Families of rows that turns and mirrors carry onto each other, the same ones carrying the whole set onto itself: the rest of each named row's family, in list order
5 families of 4 rows
z_216: 0 -10 14 -11 -10 20 6 23 6 -6 9 -3 -4 2 -4 2 -2 14 -9 -17 8 4 -7 -11 14
 9
z_915: -11 -12 -13 5 -12 6 -8 26 11 2 -8 8 -16 21 4 7 -6 -3 14 11 10 0 6 -2 -12
 -13
z_759: -14 9 4 -1 17 -5 1 -1 -15 -6 4 -10 0 -21 3 -7 13 8 6 -7 -2 -18 -6 -7 7
 13
z_101: -18 7 3 5 14 8 3 0 -9 -3 8 -10 -5 -15 6 -1 -1 9 1 -7 3 -18 -9 -6 6 28
z_580: -11 -5 -11 9 -16 14 -14 17 7 -3 -12 4 -13 15 10 1 -4 -15 11 8 6 13 10 1
 -12 -16
z_146: -4 -16 -4 -4 6 -10 7 -12 10 -1 -22 -1 1 15 17 9 4 -9 7 12 -5 11 -3 12 -7
 -19
z_143: -10 -8 -11 2 -9 12 -16 12 3 -1 1 19 -25 18 2 6 -8 -6 4 8 3 4 -2 5 -19
 -16
z_426: -3 -10 -10 4 -11 3 -13 9 10 4 -12 18 -13 7 10 1 -8 -14 18 16 3 5 13 5
 -11 -17
z_925: -21 13 8 -5 15 3 1 3 -7 -13 -2 -4 1 -30 3 2 2 7 4 1 -5 -21 -4 3 7 14
z_736: -10 3 16 -4 -6 21 5 4 4 -6 17 5 1 -7 -6 -5 -1 9 -5 -27 6 5 -5 -4 16 10
z_897: -4 -1 11 -7 -9 31 -2 15 7 -4 14 -3 0 -5 3 -9 0 7 -6 -18 -1 9 -8 -15 11 7
z_924: -9 -2 1 -1 15 -15 15 -7 3 -4 -18 6 1 17 -1 2 3 0 11 8 -6 11 -4 17 -8 -23
z_506: -10 -7 -12 -4 -5 20 -4 16 12 9 -12 9 -16 11 5 5 -8 -20 13 15 7 8 8 2 -19
 -3
z_452: -7 -1 4 -11 -13 20 4 13 9 -19 14 4 2 -8 3 5 3 8 -14 -22 2 8 -14 -6 4 10
z_688: -7 2 1 -6 9 -14 13 -12 -1 4 -20 -6 9 14 14 2 3 -11 13 11 -1 4 3 9 -3 -22
z_646: -20 10 3 -3 12 -9 7 -2 -17 -10 9 -4 -11 -28 5 5 0 7 -2 4 2 -7 -11 5 0 15
z_670: -3 12 2 -2 10 0 2 -1 -15 0 -3 -1 -1 -22 0 -3 -5 11 5 2 6 -22 -15 -5 15
 16
z_64: -8 -1 4 -18 15 -6 6 -21 3 10 -14 3 -1 11 7 12 -4 -11 6 11 -1 1 -13 12
 -10 -18
z_794: -18 2 2 -12 10 -4 11 -13 13 1 -22 0 10 6 7 9 0 -7 12 13 -6 1 -1 16 -1
 -24
z_770: -2 -5 13 -11 -15 25 10 11 -2 1 15 3 -13 -7 -1 1 -10 8 -12 -7 10 14 -12
 -4 13 7

The rest of the family of z_759: z_580, z_897, z_688
The rest of the family of z_101: z_146, z_426, z_736
The rest of the family of z_670: z_924, z_506, z_452
The rest of the family of z_646: z_143, z_64, z_770

Families of rows that turns and mirrors carry onto each other, the same ones carrying the whole set onto itself: the rest of each named row's family, in list order
5 families of 4 rows
z_821: 15 4 -8 -10 12 -18 12 11 6 3 -17 -1 -15 -7 -6 -1 -5 3 -3
z_567: 11 3 -4 13 -10 16 -10 8 -12 -26 -8 -11 1 -6 -1 -6 -9 -5 -25
z_785: 8 -3 8 1 -13 6 11 3 15 11 -14 -18 11 12 -6 6 9 7 14
z_124: 11 -1 -6 -9 -10 13 -13 -23 6 -9 18 -15 9 -9 -3 -11 -4 4 4
z_259: -1 0 -8 1 -2 1 -15 -19 -5 -14 20 -3 13 -13 7 -13 3 -4 -11
z_959: -2 1 0 -10 17 -20 11 15 1 1 -10 -2 -7 -11 0 11 5 3 7
z_388: -3 -5 -4 9 -3 17 -11 1 -20 -24 4 -5 6 -1 5 7 -10 -12 -18
z_595: 3 -5 -1 14 -8 23 -17 0 -11 -23 -6 -4 7 -6 1 -4 -5 2 -24
z_218: 11 0 -11 -1 -1 0 -14 -20 -2 -9 21 -2 14 -9 11 -15 -4 -3 -8
z_513: 11 -5 -3 -4 17 -13 11 14 4 6 -23 3 -10 -8 -2 7 2 11 -2
z_520: 16 -1 -3 -19 10 -5 13 6 3 4 -9 -18 -10 -10 -7 6 -3 9 15
z_91: -6 -5 6 7 -3 -12 13 5 8 15 -16 0 11 14 1 5 12 -2 3
z_419: 3 2 1 -15 16 -16 8 21 0 3 -14 -6 -9 -11 4 -1 0 5 6
z_41: 1 7 8 11 -12 -7 6 12 25 4 -16 -1 8 11 -6 4 9 3 2
z_810: 11 6 -12 0 -7 1 -17 -21 13 -15 18 4 4 -6 0 -10 -9 -3 -10
z_140: 11 -6 -1 -2 -10 28 -6 2 -16 -19 -3 -24 2 -2 -4 2 -11 -2 -7
z_225: -4 -2 8 3 -8 -7 7 8 15 14 -13 2 11 19 4 3 6 -1 9
z_840: 6 -2 -2 10 -6 19 -12 9 -15 -25 2 -11 11 -1 10 6 -11 -9 -15
z_136: 6 -4 -11 -1 1 8 -21 -22 3 -16 13 7 3 -11 2 -9 -8 3 -14
z_956: 1 -2 7 9 -1 -8 5 6 24 9 -17 6 8 6 -2 9 12 11 5

The rest of the family of z_388: z_259, z_959, z_91
The rest of the family of z_419: z_218, z_225, z_840
The rest of the family of z_140: z_785, z_124, z_520
The rest of the family of z_41: z_821, z_567, z_810

Families of rows that turns and mirrors carry onto each other, the same ones carrying the whole set onto itself: the rest of each named row's family, in list order
4 families of 8 rows
z_564: 8 -15 -13 17 -1 -11 -19 -3 5 0 -2 -19 -3
z_236: 13 2 7 1 14 -5 -5 28 6 -13 3 1 -1
z_220: -9 -6 -4 -4 -22 -2 -1 -3 -2 16 11 -27 14
z_351: -5 2 20 -21 -8 2 5 18 11 7 8 -7 19
z_293: 25 -9 11 5 -14 1 5 16 -4 12 -4 -11 4
z_857: 16 2 3 4 18 -11 -4 20 14 -9 -1 1 -2
z_159: 26 -8 9 8 -10 2 1 9 -7 14 -1 -4 7
z_156: 12 3 9 0 18 -12 -5 25 9 -9 7 3 0
z_461: 15 -1 7 5 13 -16 -8 24 15 -11 2 4 3
z_562: -8 -8 -7 -1 -26 0 -7 -3 5 17 7 -23 16
z_869: -19 9 -11 -1 3 -16 -14 11 17 -7 17 -12 11
z_214: 24 -14 12 1 -10 5 2 10 -3 16 -4 -8 4
z_442: 19 -16 -4 -10 -7 2 -2 16 29 1 12 -19 6
z_393: -11 -8 -2 -5 -25 -1 -9 1 1 18 14 -21 17
z_895: -3 7 16 -15 -8 -7 11 23 9 5 16 -5 20
z_96: 12 -7 -15 15 0 -14 -24 1 7 -1 2 -16 -4
z_990: -7 13 5 6 1 -11 -6 8 -21 7 -1 -4 8
z_330: -8 -7 -7 -2 -21 -5 -8 -7 8 22 10 -20 16
z_910: -21 2 -8 -8 3 -15 -13 12 21 -6 15 -16 9
z_119: 10 -6 -20 19 1 -12 -18 4 3 2 5 -13 -4
z_348: 13 -18 2 -9 -9 -1 -7 14 30 0 17 -23 6
z_329: -17 1 -11 -8 5 -16 -17 17 21 -5 11 -13 15
z_250: -8 10 1 11 1 -16 -1 7 -16 5 -3 -1 12
z_782: -13 11 4 3 -5 -16 -9 9 -16 6 4 3 7
z_191: 11 -17 -5 -7 -8 0 -7 13 35 3 14 -16 7
z_981: -20 1 -7 -3 6 -18 -13 5 18 -7 18 -13 13
z_557: 10 -10 -16 14 -4 -8 -20 -8 3 1 4 -14 -3
z_355: -7 1 16 -15 -7 1 11 21 7 9 11 -5 20
z_155: 22 -5 11 7 -12 6 4 4 -7 15 2 -7 1
z_942: -14 10 5 10 -1 -15 -10 6 -15 8 1 -2 10
z_486: 17 -16 -4 -4 -2 6 -4 12 31 4 9 -22 8
z_507: -5 5 16 -15 -4 -3 7 29 12 9 9 -6 18

The rest of the family of z_355: z_159, z_156, z_562, z_442, z_96, z_910, z_942
The rest of the family of z_348: z_564, z_220, z_293, z_461, z_895, z_250, z_981
The rest of the family of z_393: z_857, z_869, z_214, z_990, z_191, z_557, z_507

